(in the rows, 128 means zero)
The rows of X fall into a few groups, which share some directions, and each row is roughly a mix of its group's hidden directions.
X:
[[ 81 110 155 107 135 111  91 134 120 169 130]
 [ 97 123 135  81 108 101 113 128 115 129 177]
 [ 75 133 161 147 132 131 145 161  98 151 138]
 [127 130 113  90 142 155 140 157  93 176 117]
 [116 108 142 100 137 177 136 131 157 153  88]
 [186 123  94 136 127 129 125 121 167  99 116]
 [156 142 124 160 148 144 143 121 141 127  64]
 [176 132  96 126 119 137 104 107 173 104 121]
 [171 131 115 157 154 134 136 117 151 126  74]
 [160 151 103 129 134 149 151 107 162  81 146]
 [159 122 168 129 127 142 119 172 176 117 134]
 [124 109 145 160 124 117 128  80 167  88 123]
 [164 117 114 172 166 138 132 114 138 142  87]
 [142 158  99 160 122  99 105 141  98 146 167]
 [136 134 109 101 131 150 138 163  95 183 125]
 [139  97 147 142 119 134 114 172 173 164 121]
 [122 141 116  92 149 154 142 166  98 173 129]
 [163 167 106 149 156 149 143  93 138 115 103]
 [118 112 114 144 120 112 101 123  88 175  89]
 [114 146 147 154 120  96 139  97 160  82 146]
 [132 132 114  92 122 152 133 170 105 178 113]
 [153 153 133 159 121  96 115 148  87 143 166]
 [163 131 159 122 175 143 125 140 156 146  91]
 [156 124 150 120 121 146 121 158 185 101 152]
 [ 99 105 183 120 155 131 134 158 132 135  97]
 [141 130 127  94 129 164 113 155  91 168 103]
 [ 96 110 171 117 120 115  90 159 126 162 134]
 [110 126 163 152 124 105 145 106 174  88 133]
 [178 120  98 110 131 112 104 100 167 114 125]
 [141 132 124 100 124 161 122 173 111 179 116]
 [ 83 122 133  95 110 102 124 129  94 133 171]
 [ 82 142 166 106 138 131 146 150  87 137 112]
 [168 121  93 125 135  90 111  94 163 126 118]
 [155 119 104 148 165 157 137 121 104 114  80]
 [153 143 118 159  91  89 150 102 124 115 161]
 [148 130 122  99 110 166 126 163 120 179 111]
 [117 130 103 136 130 113 147 105  64 146  99]
 [173 135 113 151 147 139 136 119 154 117  74]
 [118 108 151 161 145 103 133  96 153  79 138]
 [113  90 137 108 137 168 130 118 156 141  80]
 [178 123  93 149 139 129 144 118 142 101  88]
 [108 118 127 152 144  99 125  84 140  74 133]
 [ 93 127 145  89 100 108 117 130 118 135 180]
 [ 85 116 161 108 129 110  78 134 115 154 132]
 [116  85 155 116 172 162 115 124 129 121  96]
 [ 84 125 151 124 108 129 118 152 118 143 185]
 [111 121 131  92 102 128 101 136 132 121 191]
 [125 101 153  95 156 181 131 121 135 127  96]
 [138 158 113 153  93  82 143 142 120 146 162]
 [158 116 148 142 118 139 108 161 189 115 131]
 [120  82 158 110 168 146 165 118 129 110 116]
 [128 141 118  92 115 163 132 165 130 178 110]
 [169 122 113 116 127  82 121  91 167 135 121]
 [141 148 128 111 148 139 184 119 136  81 148]
 [119 148 126 144 147 120 123 104  77 160  86]
 [112 126 134 159 125 102 115  84 158  80 126]
 [175 116  85 116 129 125 105 122 159  95 140]
 [128 158 124 145  97 109 166 128 173 135 162]
 [114 108 155  88 154 164 148 148 119 148  97]
 [118 115 164  91 126 133  74 152 134 150 144]
 [ 88 141 170 127 122 142 162 154  90 135 118]
 [119 126 134 168 134  97 115  85 143  82 141]
 [ 85  94 138  91 128 103  93 129 109 150 134]
 [ 95 129 102 129 137 103 123  86  80 141 107]
 [145 154 127 167  97  79 121 127 117 119 161]
 [100 129 144  92  95 124 120 149 124 117 184]
 [114  96 132 100 174 165 128 115 107 132  97]
 [146 129 126 117 121 128 157 131 153  61 156]
 [ 79 143 155 127 138 158 137 163  89 130 117]
 [ 92  92 122  80 117 116 139 138 108 139 164]
 [141 118 143  94 139 122 163 139 138  69 149]
 [ 80 109 144 122 121 121 116 145 119 187 140]
 [ 85 124 139 165 141 149 147 155  84 142 128]
 [ 80 138 146 149 107 143 159 157  89 127 137]
 [ 81 131 140  86 117 118 104 143 110 130 171]
 [113 136  88 131 115 113 127  90  70 124 120]
 [167 130 127 162 154 124 147 120 151 138  75]
 [ 95 144  90 135 129 115 112  74  97 133 124]
 [144 130 143 114 113 146 135 152 171  88 172]
 [123 106 154 123 146 117 110 147 105 181  88]
 [171 114 106  91 117  95 119 112 156 106 150]
 [ 90 144 167 132 123 174 132 166 111 130 133]
 [132 141 103  86 109 143 149 153 100 172 115]
 [ 89 135 161 153 141 167 137 145  95 152 116]
 [ 91 104 156 112 177 130 163 118 116 125 110]
 [135 173  78 125  87 109 125 112 124 127 147]
 [129 131 119  99 127 141 121 177  93 175 112]
 [145 128 110  93 129 161 148 136  90 176 118]
 [129 129 113 136 150 106 124  97  81 136  76]
 [ 77 148 168 147 118 152 143 149 106 147 122]
 [171 128  85 108 125 131 109 122 155  85 122]
 [165 114 110 158 168 143 130 102 124 138  85]
 [162 129 125 169 150 151 146 114 135 135  76]
 [120 154  96 143 134 122 147  87  76 128 109]
 [134 154  99  86 128 161 131 147  97 166 126]
 [134 142  97 137 150 118 149  86  85 124  92]
 [122 170  85 131  93 124 130 104 165 124 145]
 [150 121 128 115 119 144 140 145 182  89 164]
 [ 82 133 139 112  93 104 115 125 123 143 178]
 [143 140 117  92 131 156 143 170 100 170 137]
 [ 92 114 170 119 127 100 102 148  91 150 116]
 [130 144 112 123 148 127 189 104 126  84 138]
 [ 82 133 152  94 110 114 115 148 119 136 174]
 [105 145 101 133 124 112 104  84  77 130 113]
 [165 117  96 156 167 153 128 131 124 112  89]
 [147 171  82 130  90 129 132 108 138 136 156]
 [116 115 152 169 124 107 127  94 172  96 127]
 [139 140 108  88 127 161 134 163 103 171 124]
 [157 159 162 120 130 168 148 159 148 122 156]
 [165 162  90 163 130 154 135 101 128 133 107]
 [161 113 152 137 109 139 119 173 176 110 138]
 [160 113 150 106 136 153 138 167 177 128 145]]
Here is one row of each group, with its name. Which group are the others in?
[124 144 132 165  91  90 143 101 166 116 140]
(76)
[175 106  83 132 129  97 121 107 153 112 141]
(10)
[102 135 118 133 132 112 126 107  65 161 104]
(21)

[ 82  88 128 125 121 101  99 132 127 171 122]
(21)
[150 148 144 166  99 130  70 138 133 120 112]
(21)
[155 132 114 115 151 121 136 101 151  63 121]
(21)
[127  95 178 109 167 153 132 134 119 102 110]
(76)
[155 145  99 171 144 134 167 107 139 123  94]
(21)
[101 116 145  95 108  96 124 134 118 139 185]
(10)
[ 82 135 153 149 132 125 154 123  84 159 109]
(10)
[149 154 105 142 107  87 110 141  89 115 160]
(76)
[ 94  86 141 101 104 112 112 159 116 153 152]
(21)
[164 116  80 101 127 110 103  99 142 102 136]
(10)
[120  80 134 118 160 147 106 117 101 132  84]
(76)
